Where one turn sends some rows of the set: a few examples, then the rows asked
nupov: [-10  20  -6  11   2   3   9  27  -4  17  -3   4  12 -16  -2 -15  -6  19
   4  -4   0]
Pab: [-18 -12  -1 -12 -14   0  17  23  -4  15  -4   4   2  -4   0  -2  -9  11
  -7   4   2]
bota: [ -6  -2  -2   1   7   4 -12  -6  12 -16   3  10   0 -15 -21 -13  23   9
 -13   7   2]
poro: [  5  -5 -15   5  -1 -14  10  13   6  13  13  -3  -2 -26   7  -5   7  -3
  21  17   6]
Desev: [ -2   4  -6  15   8   4  -1  11 -16  16  -7   8   2 -28   9  10  -3   6
   7   6  13]
relur: [ 14  -2   6  -9  18  -2   2  18   7   9  20 -14 -12   8   6 -10  -2  27
   3  -5 -10]
dipe: [  0  -4  15  18  11   8   9   4  21   0  10 -10   4  14  12  -8   1 -13
  -7   2   1]
zik: [-11  11 -29  -3  13   6  -6 -24   5   9  -3   0  -1  10   5  -1   4   7
  -5   2   2]
Tobok: [-10  -3  21  29  14  -1  -9  -7  -3   8  -4 -23   4  -2  17  -4   0   1
   9   2   4]
Napip: [ -5  -9  13  11  18 -10 -10  20  27  -8   7  -3   8   8   5 -21   2  12
   5   6  -4]
ruge: [-34   8 -21  15  -2  -6   2  14  10   8  -2  -7   2 -14  11  -3   2  12
   1   7   0]
zad: [  0 -13  17   7  -4   1  -4   2   2  -5   7  -7  -8   3  -1 -20   6 -21
  14  13  10]
mit: [ -7 -16  -1 -13  15   9 -12 -15 -13   3  -7  13  13  -4 -10   3   5  20
   0  -6  -1]
Dez: [ 23   8 -11   8  -2  -8  -1   5  -7  10   2  10 -14 -13  10  -8   4  10
  -3  28  -4]
kep: [ 12  -9   5   2   8  -7 -14   6  -5  -9  12  -2  12  21  -1 -10  -7   7
  14  -8  -3]
tisek: [ 10  -2 -23   8  12  -8   3 -13  -1  11   0 -26  -1   5  -6  -5   4   2
 -21   0   1]
Kipa: [  8   0   8   0   6  -8   2 -28   5  10  -2  15   1 -15 -20  -1   2   7
 -12   3   5]
banar: [ -9   3  -3 -13 -11   0   2 -21   0   7  -2  -9   3  11 -21   1   7  -9
  -9   1  -1]

banar moves to Desev
zad moves to mit
Now these:
kep moves to zik
Dez moves to relur
nupov moves to dipe
Pab moves to Tobok

Where one turn sends some rows of the set: a few examples, then the rows asked
repu: [ -7  13 -30  -3   8   5  -3 -13   1  -7  -6  -7   9 -19  -7   5  -3  -9
  -6  -5   0  12  -2   3  22  10   7  -3  16 -19  11  -5  -5 -18   8   3
   7   8  26  11 -12   4 -25 -14   6 -18  -3 -12   6  20 -19  23  -2   1
   6   6   4  35   4   8   1   3   3]
Reg: [-15   5  -9   0   7  13 -11   0   1   9 -15   5   2  -2  -5   7   0 -17
  -6  -6   4   8   1  15  13  11  11  -1   2 -17 -10 -19   4  -2  12   0
   5  -1  32   1  -2 -16 -10  -7  -2  -4  13   0 -10   2 -23   4 -24   2
  16   4   1  42   6  -3   4 -21  -2]
Gotab: [ -7  -7   5   4   8  14 -10   1 -10  -7   0 -13   0  -6   0   2 -11   7
   9 -14  19 -10   4  -5  17  23 -17   3  -1 -12   9  -2  11 -18   0   7
  -6 -12  18  23 -19 -17 -19 -29   2   7  17 -10   4  -8  -9  25   3  -2
   1   4  -9  23   6  -1   4  -1 -14]
lasut: [  5 -10  -7  -1  -1  -2   1   5 -10  -3 -12   5  -2 -17  -5   3  -1 -10
   5  -2   8  -2   0  17  17   5  -3  -5  16 -14  11 -25   1   1  13  -1
  10 -12  16  18 -19 -19 -19 -12   4  16   1 -10  -4  -9   3   7 -24  10
  -8   0  -8  27   4   5  10  -2  20]
Mori: [  5   1 -15  10  -7  -3 -13 -25   9 -19   6  11  30  -5   5  -7  -9   5
  -5  -8 -11  17   7 -22   0 -12  -4   7 -11  -5  -1   0  -9   5 -20 -25
 -19  -2 -10   5  20   0  -1  -6  -4   3  -8  17 -12  14   9  22  -8  11
   7  -2  -8  16   1  -4  -1 -15 -23]
pob: [-16   2 -12   3   1  15  -6  11  -2  -5 -10   4   3   0  -4   6  -7 -12
 -18 -12   2   2  -1  10   7  12  13   2   2 -11 -18 -16   9  -4   5   4
  -7   3  37  -5  -4 -18 -17 -12  -2  -5  18   1  -2   4 -24  -1 -21   4
  16  -5   0  34   1  -5   7 -15  -8]
fole: [ -9   3 -11   4  -3  15 -15   8   1   7  -6   2   0   1  -8  12  -6 -15
  -8  -8   8   1   4  15   8  17  17  -2  -3 -17  -4  -4   4  -4   0   9
   4   2  36  -2  -2 -11  -5  -7  -1   0  12  -2  -2  12 -35   1 -19   9
  10   4   2  38   1  -6   2 -15  -2]
Lerog: [ -9   3  -2   4  10  10  -8  19   7 -11 -13  -8   4 -16  -5  10  -1  -9
  -1   4  13  20 -15   2  16  26  14  14   9 -26  11   1  -4 -22  12  16
  -9 -13  20  10   6 -17  -7 -11  -2   3  -8  -3 -10  -6 -18  10 -14  11
   3  27 -12  47   1   6   5 -10  -1]
der: [ 12   4 -11   3   2   4   1   1   7 -14  13 -20  18  -1   8   2  -3  24
   6 -10  -1  13  -8 -15   1 -20  -6  18  -6   0 -20   5  -7   0  -3  -3
  -8  12 -13  -8  16 -19  -5  -6  16  11  -8  16  -6  18   5  -2   3   4
   2  31   1   0  12   5  18 -25 -16]
sog: [ -2   2 -18   0   2  10  -2  13   6 -23 -13  -4  27 -16  -4  -1   3  -8
  -4   8   2  17 -14  10  15  13   2   2   1 -15   7  -2   9 -16  11  10
 -16 -10  -4  14 -24 -19 -31 -42   8   5   0  -6   3  -3 -14   7  -2  -2
   8   7  -5  32   6   4  17   1  -6]
Tamun: [-10   8   7  -1  -1  15  -1  10 -10 -12  -6  -1 -12 -19   6  -8 -10 -17
  -1   0   8   1   1 -17  -1  22  -1   7   1 -21   8  -7  17 -14  13  -5
  -4 -11  12   9  11 -15 -17 -14  -1 -15  -2 -21   6 -10 -27  -5   1   1
  20  -9   1  30  -1  -6   1  -2   6]
Nav: [ 20  -3   7   5  -4  -6   7 -15   8 -24  -8 -14  17 -12  12 -17   5  18
  16 -18  -3  15  -2 -21   5 -12   3   7  -7 -24   1  -4  -7   2  -4  -4
  -2   3  -5   1  22  -1 -10  -5  -1  -1 -21   3 -15  32  12   1  -8  10
  -1  18  -3 -12  -1   8   0 -11   3]
Muke: [ -6   7 -23  -3   4   0  -6 -10   0   6 -13   1   3 -21  -6  10   0 -14
   5   3   4  11  -1  18  23   8   9  -7  17 -22  10 -12 -10  -7  12   2
  10  -1  21  17  -8   0 -15 -13   5  -7  -4 -10   2  11 -13  23  -7   5
   6  10   3  42   5   7  -5   0   6]
tison: [ 33  -8  -3  14 -18  -8 -14 -18  -1 -17   7 -10   4 -10  -1   0 -12  21
  -7  -7 -11  15   7 -29  -4   3   7  23  -3   2  -4  19  -2  -5 -12 -10
   9  -5  -3  -8  16 -15  15   3  -4   0  -1   1   0   0  18  12   3   8
  10  14 -10   7  10  -8   4 -14  12]
zon: [ 16  -5 -25  -4 -26   8 -12 -16  -4  -8   5  -6   5   7   3  16   3   8
   4  -5  -1  16  -2 -12   7 -15   2  13  -5   2 -18  -1   1  -1   0  -6
  -5   7  -8 -11  16 -15   5   2   5  -5 -16  -5  -7  18  15  11  18   4
   1   3  -2  -6  -5 -29   7 -24   9]
Nus: [ 27   4  -1   7   0  -3   6 -12   4 -21  -9 -20  12 -22   3 -17   7  21
   8 -20  -8  16   9 -20   1 -14   7  16  -7 -11  -3  -1  -3   2  -6  -1
  -4   6   0  -4  21  -7 -15  -2   8   9 -16   2 -10  38  16   1  -3   9
   1  27  -6 -10   0   9   2  -9   4]
kefup: [ 18  -5 -17   4  -7   6   0  -9   1 -24  12  -2   5 -15   6  10  -4  -2
 -16  -6   9  27 -11 -22  -3 -13   0  21 -15  -3 -20  -4  -5 -11 -18  -9
 -12   1 -25   5  25 -11 -14  -6  -4   2 -32  -1 -10  11   6  -3   5   9
  -2   7 -20   4 -19   3  -4 -15  -5]
Far: [ 34 -18   0   7 -17   2  -7 -14   1  -9  -8 -13  29  13   1  -2 -11   2
  -1 -11 -17  17 -12  -9 -11  -7   5  14   1   5 -15 -10  -6 -20   6 -21
  -4 -10 -11  -8  17 -13   3 -21   2  16  -6   3  -9  12   5  -6 -10  28
   9   8   4   0   8   1   0 -16  -9]
Zanuv: [ 26  -2 -19   0  -9   8   0 -12  -7 -15  -9 -11   8 -15   1 -13   4  12
   3  -9 -14  25  14 -14  -2  -2   5  20 -17 -16 -13  -6  -5   1   3 -13
 -10 -14 -21   0  11 -10   1 -18   5   4   1   0  -5  30  15  13  18   0
  12  18  12  -4  -3 -24 -15  -9 -16]
kizit: [ 14 -13 -16   5  -6   8  -2 -17   1 -25   5   0   3 -11   7   3  -5   0
 -23  -1  -2  29 -11 -17  -4  -8   7  29 -18  -6 -13  -3  -4  -9  -8  -6
  -8  -5 -31   2  12 -10  -5   2 -11   1 -30   1 -12  13  11  -2   4  10
   0   9 -14   0 -24  -4   0 -12   4]
Momaz: [ 33 -13  -4   5 -19 -12  -7 -17   0 -18   6 -19  18  -7  -2  -5 -13  19
  -3 -10 -13  15  -1 -35   5   2   5  15   3  -2  -2  16  -6  -9 -18 -15
   1  -4  -3 -10  21  -9  12   1   0  -4   2   5  -1  -6  11  15  -7  17
  10   8  -9  16  10  -2  -4 -11   8]
fised: [ 10 -14 -10  -1  -2   9  -3  10  -8   1 -10   4   2 -12  -7   3  -3 -10
   7  -4  13  -8   7  12  21  10  -9   1  15 -10  16 -18   7 -13   9  -1
  12 -11   8  10 -26 -14 -15 -11   4  22   2  -5  -3   4  -8   5 -12  24
 -18   5  -6  29   7   8  13   5  13]
Vikir: [  0  -4   5   0  -3  25  -3   9   1   2 -11  13   1 -11   5  -9  -4 -23
  -4   3   9 -12  14   8   0  13   6   2 -13 -15   8 -20   2   9  -3  -5
  -1 -10  11  14 -10  -7 -23 -12 -11   7  10  -5   0   4 -34   6 -15   8
  -4   6  -8  24  10  11   8   3  -6]
pak: [  0  -8 -20  -3   1  12  -4  14   0 -15  -6  -3  14 -17 -13   0   5 -10
   2   3   5  15  -8  18  21  17  -6  -2  -4 -18   9   1  13  -9   9  16
 -10 -18  -4  11 -30 -23 -18 -36   9  11   0  -2   3   4 -13   8  -1   9
   4  12  -2  45  -2  -3   7  -2  -1]
Sani: [ -1  -4   6   9  -7  19   6   5  -2  -3  -8  -1   0 -12  13  -7  -6 -15
 -14   1   8 -10   4   4  -6  14   6   4  -1 -10   4 -29  -7  -3   0  -8
  -5 -11  15  18 -10  -4 -29 -15 -10   3   3  -8   8   0 -28  16 -15   6
  -6  11 -13  14  11  20  12  10  -1]
dit: [  5  -4  -9   1  -3   5  -6  -6   4 -16  12 -13  18   6  11   5  -6  23
   5   0  -9  14  -5 -14   6 -21  -4  28  -6   3 -17   7  -9   1   3   1
 -11   8 -15  -5   6 -18   4  -2   6   5  -1  16  -8  19   8   4   8   7
  -6  34  -2  -2  16   1  21 -26 -10]
Muba: [ -7   2   5  -6   4  18   0   9  -5  -6 -11  -5  -9 -17   4  -3  -2 -22
   7   6  10   5  -3 -11   6  29   8  11  -5 -24  15  -6  12 -10  16  -1
  -1 -12   7   8  10 -22 -11  -2   2  -5  -4 -18  -1 -18 -27   3  -5   2
  18   6  -2  36   0  -9   3  -5  10]
pel: [ 19 -17 -18  -3  -5   5   7 -15   0 -27   7  -1  15  -5   6   3  -7   0
 -15  -1   3  23 -17 -25   1  -8   2  23 -13 -13 -10  -9 -13 -13 -14 -10
 -12  -3 -25   1  15  -7 -10  -1  -9   4 -32   1 -11   5   8  -2  -6  11
  -1   2 -13   6 -21  -2  -7 -11  -5]
lib: [ -2  -3 -12  -7  11   8  -7  11  -7 -13 -13  -8  18 -15  -3   4   0 -10
   1  11   2  15 -12  13  21  16   0   3   0 -18  12   3  -3  -8  14  14
  -9 -16  -6  21 -19 -18 -23 -37  17  10   0  -6   0 -13 -13   7  -4   0
   8  12  -6  41   0   0   9  -1  -4]
namu: [ -6 -11   6   5   4  20  -1  -3  -1   3 -10  -1   1  -7   5  -3  -1 -21
  -8  -1   7  -9   8  13   2  14   9  -5 -12 -12   1 -29  -8   7  10 -10
   7 -11  15  21  -6  -7 -24  -8  -5   6  -1  -9   1  -4 -26  14 -25   5
  -3  14 -13  22   6  15   9  -3   0]
Tilus: [  9  -8 -15  -3  -1   0   1   6  -9 -11 -11   4  -2 -20  -8  -3   0   0
   4  -5  14  -6  -2   8  19   7  -5   0  25 -14   9 -27  12 -20  10   1
   8  -8  15  11 -25 -20 -21 -16   1  11   5  -8  -2  -2   1   3 -13  14
  -7  -7  -3  21   9   2  14   6  18]
tebas: [ 29  -8 -17 -10 -11   6   9 -12  -3 -17  -7 -20  15  -5  -1 -17   9  13
   5 -14 -15  21   2 -19  -6   1   3  16 -12 -19  -9  -8  -9  -2  -1 -11
 -22  -9  -9  -1  15  -7  -2 -19   2   2   0   0  -6  25   8  10   7   3
  11  12  14  -1  -4 -22 -21  -8 -19]
petud: [ 41 -15  -8   3 -12   5  -9 -16  -3  -6 -11 -15  23  -1  -3  -8  -8   2
 -12 -14 -14  20   1 -13 -13  -8   8  22  -3  15 -21  -8  -5 -23  -6 -20
  -2  -6 -16  -7  14 -17  -1 -17   4  19  -5   2  -4  11   4  -4  -4  24
  11  11  -4  -1   7   5   3 -11  -6]
Somu: [-10   7  -4  12   2  10  -7  19   9  -8   5  -3   4 -18  -9   7  -3  -9
  -5   7   7  20 -13   3   7  18   8   6   3 -23  16   7  -3 -22  10  15
  -9  -9  16   4  -4 -12  -3 -13   1   1 -10  -5   3   7 -27   7 -13  19
   3  31  -2  48   3  11  12  -7  -1]
diro: [ 34 -14  -4  11 -11   2 -11 -13  -5 -10 -10  -6  20   6   1   3 -15   6
  -7  -6 -20  17  -1  -5 -11  -8  11  28  -5   9 -19  -5  -5 -16   8 -15
   5 -12 -17  -8  11 -13   1 -16   3  22  -2  -1  -8  16  10  -9  -1  20
   7  16   0  -9   5  -2   3 -14  -6]
Bizaz: [ -1  -9   8  -2   6  18  -5   1  -5  -2   4  -8  -2 -12  -2  -2 -14  -4
  13   1  15 -12  12  -6  20  22 -16   4 -12 -16  14   7  16  -9   1   5
   1 -18   8  20 -17 -13 -18 -20   3   3  13  -9   7  -6 -16  21   1   5
  -3  15  -8  33   8   4   0  -1  -1]
Gikav: [  4   3 -16  13  -1   1 -20 -27   4 -16   6  10  18 -10   6  -6  -8  11
 -12  -4 -15  18  18 -16  -6 -12   1  18 -17   0  -1   3 -11   7 -18 -19
 -12  -1 -15   7  16  -5   7  -2  -5   2  -7  12  -7  19   8  23  -1   5
   7   9  -8   9   1  -8   9 -15 -19]
metip: [-15   9  -4  18   1  12  -1  19  11 -18   2  -4   2 -15  -4  11  -6  -5
  -7  -5  14  16 -15  -7   7  25  15  10  15 -19  10  -2   1 -36  14   9
  -8  -5  26   3   3 -14  -8 -10  -3   1 -11  -5  -1   1 -15   9 -10  16
   5  21  -7  41   0   7  13  -6  -1]
voni: [  7   7 -15   6  -3   0 -17 -24   0  -9   9   8  19 -14   9  -2  -7   9
 -15  -7  -6  17  11 -21  -3 -18  -6  17 -15   6  -7  -3 -10   1 -30 -22
 -18   4 -11   1  19  -7  -8  -2  -3   7  -5  17 -11  13   6  21  -2   9
   9   4 -13  12  -3  -1   1 -14 -20]
nife: [ 31  -1 -16  -1  -5   9   2 -17   2 -13  -5 -16  13 -16  -5 -17  10  13
   5 -20 -13  26   9 -15 -10   1   2  17 -14  -8 -14  -2   1  -7  -3 -18
 -16  -7 -15   0  18 -14  -4 -22   6  10  -1   2  -5  28  11  14  14   0
  15  17  10   1   0 -12 -14  -4 -20]
nibe: [ -6  -1   6  -2   3  19  -2  15  -6  -6  -3   2 -15 -16  -4  -4 -14 -20
   2   4  17   2   3  -6   1  22   3  12 -10 -26   5  -5  16 -16   8   3
   0 -15   9   7   5 -18  -7 -12  -8  -7  -2 -15  -1  -8 -32 -13  -8  14
  15   4  -1  35  -5  -7  -6 -11   6]
dagu: [  9  -5  -8  -7  -4   2   6  -3   7 -19  18 -18  22  11   9  -3  -3  24
   9   2  -1   5 -14 -19   4 -22  -2  21  -6  -6  -9   1 -15   1  -5  -2
 -16   8 -13  -5  11 -13   2  -4   8   4  -5  16  -6  10   4   3  -5   4
  -4  27   6   1  15   0  16 -23 -15]
Dal: [ 19  -8 -23  -8 -27   7  -4 -16   5 -14   7  -8  16  12   0  16  -4   8
  15  -6   7   9  -9 -16   9 -18   2   1  -6  -1 -16  -3  -1  -4  -6  -8
  -5   9  -4  -6  23 -11   0  -4   6  -4 -20  -7  -5  12  12  11   6   4
   2  -4   0  -4  -2 -22   0 -23   7]
duvo: [ 30  -5  -6  11 -21  -7 -13 -18   1  -9   7 -16   9 -19   1  -5  -8  18
  -8 -12  -5  19   7 -30   1  -2   1  17   0   7  -6  16   7 -13 -18 -20
  -1  -4  -8  -2  23 -15   6  -2  -1   2  -1   7  -5  -7  12  18   1  12
  11   7 -13   9   6   0   1 -12   8]
Zisi: [ 18  -1 -30  -7 -23   7  -3 -10  -3 -15   9 -11   1  -2   2  15  -1   6
   7  -9   4  11  -7 -12   2 -22   3   7  -4   6 -21  -2  -2   0  -9  -4
 -10  14  -4 -10  25 -16  -8   0  12   1 -16  -2  -2  19  10  10  12   4
   7   3   0  -4  -2 -17   2 -21   5]
meza: [ -7 -13   4  -3  17  18  -9   2 -11  -7   1  -9  -7 -11   0   4  -6  -1
  15  -6  14  -7   5  -3  17  25 -13   3  -5 -15  16   0   2  -7   8   2
  -3 -15  12  27 -11 -23 -13 -16  10  12  10 -12  -1 -16  -8  20  -2  -2
   1  10  -8  36   0  -8   3  -1  -9]
tiba: [ 22  -2   3  11  -1  -7   1 -13   7 -27 -12  -6   8 -18  17 -12   1  18
   9 -11  -6  15   8 -18  10 -12   9  18  -7 -15  -4   5  -8   5  -2   0
   4   4 -11   0  15  -4  -8   2  -2   2 -14   4 -12  37  21   4   6   9
   1  29 -10 -11   1   8   1 -11   8]
niz: [ -2   3 -25  -5   6   1  -5  -7  -4  -5  -9   2   3 -22 -10   5   5 -16
  -1  -2   0  15   1  13  25   7   7  -5  14 -24  18   0   2  -6   8  11
  10   4  15  10 -13  -2 -19 -14   5  -6  -9 -13   1  23 -23   7  -7  12
  -1   1   6  40   2  11   2   6  11]

pob moves to Gotab
Zanuv moves to zon
Now these:
petud moves to der
Dal moves to Momaz
fised moves to Somu
Muba moves to lasut

